[  6   3 -13 -43  50 -40] : Q10
[-14   7 -32 -55  42  10] : Q178
[ 50 -40 -43 -14   3   6] : Q624
[-36 -39  -9   1 -35  44] : Q625
[-50  53 -15 -11   0 -48] : Q454
[  2  16 -23 -50  51 -15] : Q372
start: [  7 -32]	Q178, 2
perm: [-43 -40 -13   3   6  50]	Q10
start: [-50  51 -15]	Q372, 4

[ -5  11  -9  13 -14   2   2  -4   2 -14  -1   6  13  -8  -1   5  -6  10
   6   1  -3   0   0   0 -16  -7 -14  -7  -3   0   6 -16   0   8   1   2
 -28   0]  Q891
[ 25  15 -11 -17  -1  -2 -24  -9  26  11  33 -18  53  -8  -1   2 -10  38
 -10  13  53  29 -11  -3  49  26  -6 -15  19   0  -1  -1  25  30   0   2
  19   4]  Q187
[ 0 -5  0  4 -1 -1 -4 -1 -2  1 -9 13  5  1 -1  7  0 12  1  2  6  0  0  1
 -5  0 -3  0  1 -2  1 -1  5  0 -4  2 -5 -2]  Q82
[ 0  0  0  0 -1 -2  2 -1  0  1 -1 -4  0  1 -1  1  0  4  1  2  0  0  0  0
 -3  0 -3  0  1  0  1 -1  0  0  0  2 -5  0]  Q558
[  0   0   0   0  -3   1   2 -15   2   1  -1   4   0 -10 -12   0   0   4
   3   2  13   4  -6 -11  -3   0  -3  -8   1   2   1  -1   5  -5   2   2
  -3   2]  Q906
[ -1  14  -7  20 -17 -11   2  -1   2   1  -1   2   0 -11  -1   0   3 -10
   1 -17  15  -2   8   0  13  13  -3  -1   7  -7   1 -19   0   5  -5 -10
 -12 -20]  Q871
[-10   0   6  -6   0  -7   2  -8   2  11  -2   6   0  -1  10   9  16   2
  -4   2  -4   0  12 -12  18   4  -3  22   1   1 -14  -2   0   0  -6  10
  -6  -8]  Q936
[  0   0   0   0  -1  -2   2   0   2   1  -1   1   0   1  -1  -1   0   4
   1   2  -1   0   0   0  -3   0  -4   0   1   0   1  -1   0   0   0 -14
  -5   2]  Q569
[  0   0   0   0  -3   1   2  -1   2   1  -1   4   0 -10 -12   0   0   4
   3   2  13   4  -6 -11  -3   0  -3  -8   1   2   1  -1   5  -5   1   2
  -5   2]  Q599
[  0  -9   0   0  -2  28   2  -1   2  -5  28   2  -8   2 -16   1 -16   4
   1 -19   0 -10  -7  10  -3   0  -7 -16   1   0 -16   2   5  -1   0   9
  -5   0]  Q197
[ 0  0  0  0 -1 -2  2 -1  2  1 -1  2  0  1 -1  1  0  4  1  2  0  0  0  0
 -3  0 -3  0  1  0  1 -1  0  0  0  2 -5  0]  Q507
count Q197: [-16]	4
count Q906: [-15]	1
count Q906: [-2]	0

[  3  -2   4  13   1  -2   1  -7  -1   6   6   5   6  -8   5   0   4   5
   0  36  -4   0 -17 -13 -13   8 -18  -2   7   1  20   4  -6   1   2  -8
  11   4  -5  30   1  -1 -12  11 -10  10   5   1   2   3  -3   4] -> Q979
[ -3   4  49   2  -2   1  -5  -4  -6 -11   0  21   6   3  -4   1   6 -49
   1  -8 -24  -1  -5   1  -7   4 -11  -4  19  -3  16   6   1  -4  -1  -1
  -7  -3   3   4   0  -7   3   9 -12   7  -6   0   1   5   0 -11] -> Q505
[  3  -8   5   0   6   0   3   5 -24  -5  -6   0   3   6  -4  -4   4  -3
  -2  -4   6  -1 -11  16  -1 -11  -1   2 -11   1  21  -3   1  -3  -5  -4
  -6   7   3  -7   1   1  49 -49   4  -7  -7   5   9   0  -1   1] -> Q978
[  4   4  11  -6   0   3  -3  -7   8   0 -19 -11  -4  -5  16  -1  -6   1
 -10 -43  -7  -1 -13  10  -5  12   2   9  -6  -3  18   0  12   5  -9  -2
  10   3  -4   8  -8   7 -49  19  14   5   9  12  -2  -3  -5   6] -> Q727
[-10  -5  26   7   8  -3 -12  -5  -2   0   9  -3   8  16   6   7   2  -1
   8   0   8   1   0  26   3  -1 -12  -7  -7  -1   1  -2   2 -10   1  -9
   0  12  -3   8  -1   2  26  -2 -14   4   0  13  -1  -1   5  -5] -> Q426
[  2  -6   3   5  -3  -2   1  -3   9  -2  13  -9  -9  -4   7   1  -6  -9
  -5   8   6   3   0  -5 -16  -6  -2  -8   3  -4  -8  -7  -7   1   2   1
   3  -6  -7  10  -1   0 -11  -2   7   2   5  -6  -1   4   1   1] -> Q17
[-10   2   3  36   1   7  -5  -2   1  -2   5   2 -13   1   5 -12   0  -4
  -6   2 -13  -8  11   4 -17  13   8  -1   1   6   5   4   0   6  -2  11
   3   4  30   6  -3  20   0   5   1 -18  10   4  -7  -8   4  -1] -> Q385
perm: [  1  -1   0   9   5  -7  -7   4 -49  49   1   1  -7   3   7  -6  -4  -5
  -3   1  -3  21   1 -11   2  -1 -11  -1  16 -11  -1   6  -4  -2  -3   4
  -4  -4   6   3   0  -6  -5 -24   5   3   0   6   0   5  -8   3]	Q978
count Q385: [4]	5
count Q978: [-1]	4
perm: [  4  -5  30   1  -1 -12  11 -10  10   5   1   2   3  -3   4   3  -2   4
  13   1  -2   1  -7  -1   6   6   5   6  -8   5   0   4   5   0  36  -4
   0 -17 -13 -13   8 -18  -2   7   1  20   4  -6   1   2  -8  11]	Q979
perm: [ -6  -3 -13  12  -4  -2  19  12  -1  16  -9   3  -6  12 -49   5   0  -2
  -6   1  -5 -19  10   6   8  -7   8  -5  -3   4   0   9 -43   4  11   3
  -3  -5  -4   5  -7  -8  14   7  18 -10   2   9  10   0 -11  -1]	Q727
perm: [-49 -43 -19 -13 -11 -10  -9  -8  -7  -7  -6  -6  -6  -5  -5  -5  -4  -4
  -3  -3  -3  -2  -2  -1  -1   0   0   0   1   2   3   3   4   4   5   5
   6   7   8   8   9   9  10  10  11  12  12  12  14  16  18  19]	Q727
start: [ 26   3  -1 -12]	Q426, 24

